(in the rows, 128 means zero)
Rotation paths and how fast each direction turns (degrees each step):
Each turn is a multiple of 5 degrees from 10 to 175, or 0.
Each row of a path follows its step; steps can be skipped.

step 0: [132 122 131 147 128 137 127 135 132 131 133 132 118 150 119 136 123 109
 121 119 133 125 124 134 127 129 142 135 116 131 131 130 130 130 145 137
 135 137 113 124 124 118 130 132 120 117 128 124 144 121 137 123 147 116
 135 114 129 113 117 131 130 127 121 124 138 123 127 121 132 138 132 131]
step 4: [116 136 131 128 129 134 114 132 131 130 133 115 134 134 124 122 140 139
 137 114 127 130 145 132 121 126 124 118 116 139 128 134 119 117 124 120
 133 125 132 115 137 133 116 136 138 128 134 118 118 132 139 123 121 109
 130 124 133 130 117 116 131 104 133 128 137 131 134 123 132 118 148 125]
step 5: [130 115 124 136 134 137 111 134 135 130 117 137 129 128 127 120 128 124
 145 118 123 126 136 127 144 135 123 123 123 127 118 140 136 135 126 144
 127 125 123 121 133 134 139 114 132 145 130 126 128 126 131 128 144 139
 144 112 123 122 120 124 139 122 140 120 124 132 124 150 126 134 130 127]
step 7: [124 133 122 133 127 128 119 114 126 133 113 125 126 147 138 133 109 144
 120 132 126 132 132 122 131 122 118 126 132 131 123 118 104 126 137 127
 119 123 135 130 119 122 115 134 126 118 130 120 145 141 125 124 113 130
 127 118 125 130 115 132 135 124 134 131 133 118 130 118 128 118 134 107]
step 8: [115 126 133 127 112 125 133 124 130 139 131 137 132 121 132 139 123 118
 129 124 120 122 138 131 135 123 117 137 136 142 123 130 134 142 132 131
 141 114 131 123 133 109 132 117 128 137 139 129 127 133 125 114 124 136
 138 126 136 123 109 123 126 145 136 121 128 126 114 112 121 140 144 132]
step 11: [136 127 124 118 111 139 126 144 114 131 124 120 122 143 116 133 125 122
 132 135 135 111 126 128 136 143 128 119 131 132 121 121 124 134 125 111
 132 135 119 118 118 112 138 123 122 128 126 128 129 120 131 143 125 121
 138 119 144 122 121 110 129 132 121 122 115 119 127 122 120 125 137 138]
step 19: [144 119 139 118 118 124 127 125 140 129 129 119 131 118 134 133 125 129
 135 148 130 138 127 130 139 134 128 134 144 120 144 113 126 133 127 121
 127 132 141 130 119 126 130 110 137 133 142 130 146 118 134 127 107 134
 136 127 127 129 123 134 130 132 125 130 130 124 114 119 127 146 135 124]
step 22: [139 128 118 118 131 137 116 142 130 137 135 125 139 124 124 140 125 124
 134 128 132 118 125 149 130 136 123 136 117 121 140 123 140 124 129 123
 134 160 135 133 132 132 145 116 133 122 117 122 130 124 131 121 125 129
 112 124 138 127 131 120 128 126 131 135 121 120 122 135 114 133 129 128]
Speeds:
[127 129 129 131 130 125 128 131 127 126 126 127 129 130 128 129 129 128
 130 127 129 127 129 128 125 125 131 130 126 127 128 129 129 128 129 132
 127 126 130 127 132 127 123 127 128 129 127 125 128 131 127 130 128 129
 128 130 133 127 127 125 130 129 126 129 127 124 125 126 129 130 130 130]
85
[131 129 127 125 127 130 128 122 129 125 129 129 129 125 132 127 126 127
 131 125 129 129 127 129 130 124 130 131 128 129 126 126 128 128 131 128
 125 128 132 125 129 127 129 127 129 129 125 127 129 126 130 128 131 132
 129 127 126 129 128 131 128 129 127 125 131 125 126 131 128 129 129 129]
155
[126 130 126 127 129 129 128 128 129 129 125 128 129 129 128 127 124 130
 130 127 130 128 127 127 125 132 129 130 128 128 127 124 125 130 126 130
 129 132 128 127 131 130 131 128 121 126 128 127 127 128 126 129 126 127
 128 129 128 130 131 126 129 130 126 126 132 128 127 127 128 128 128 124]
95
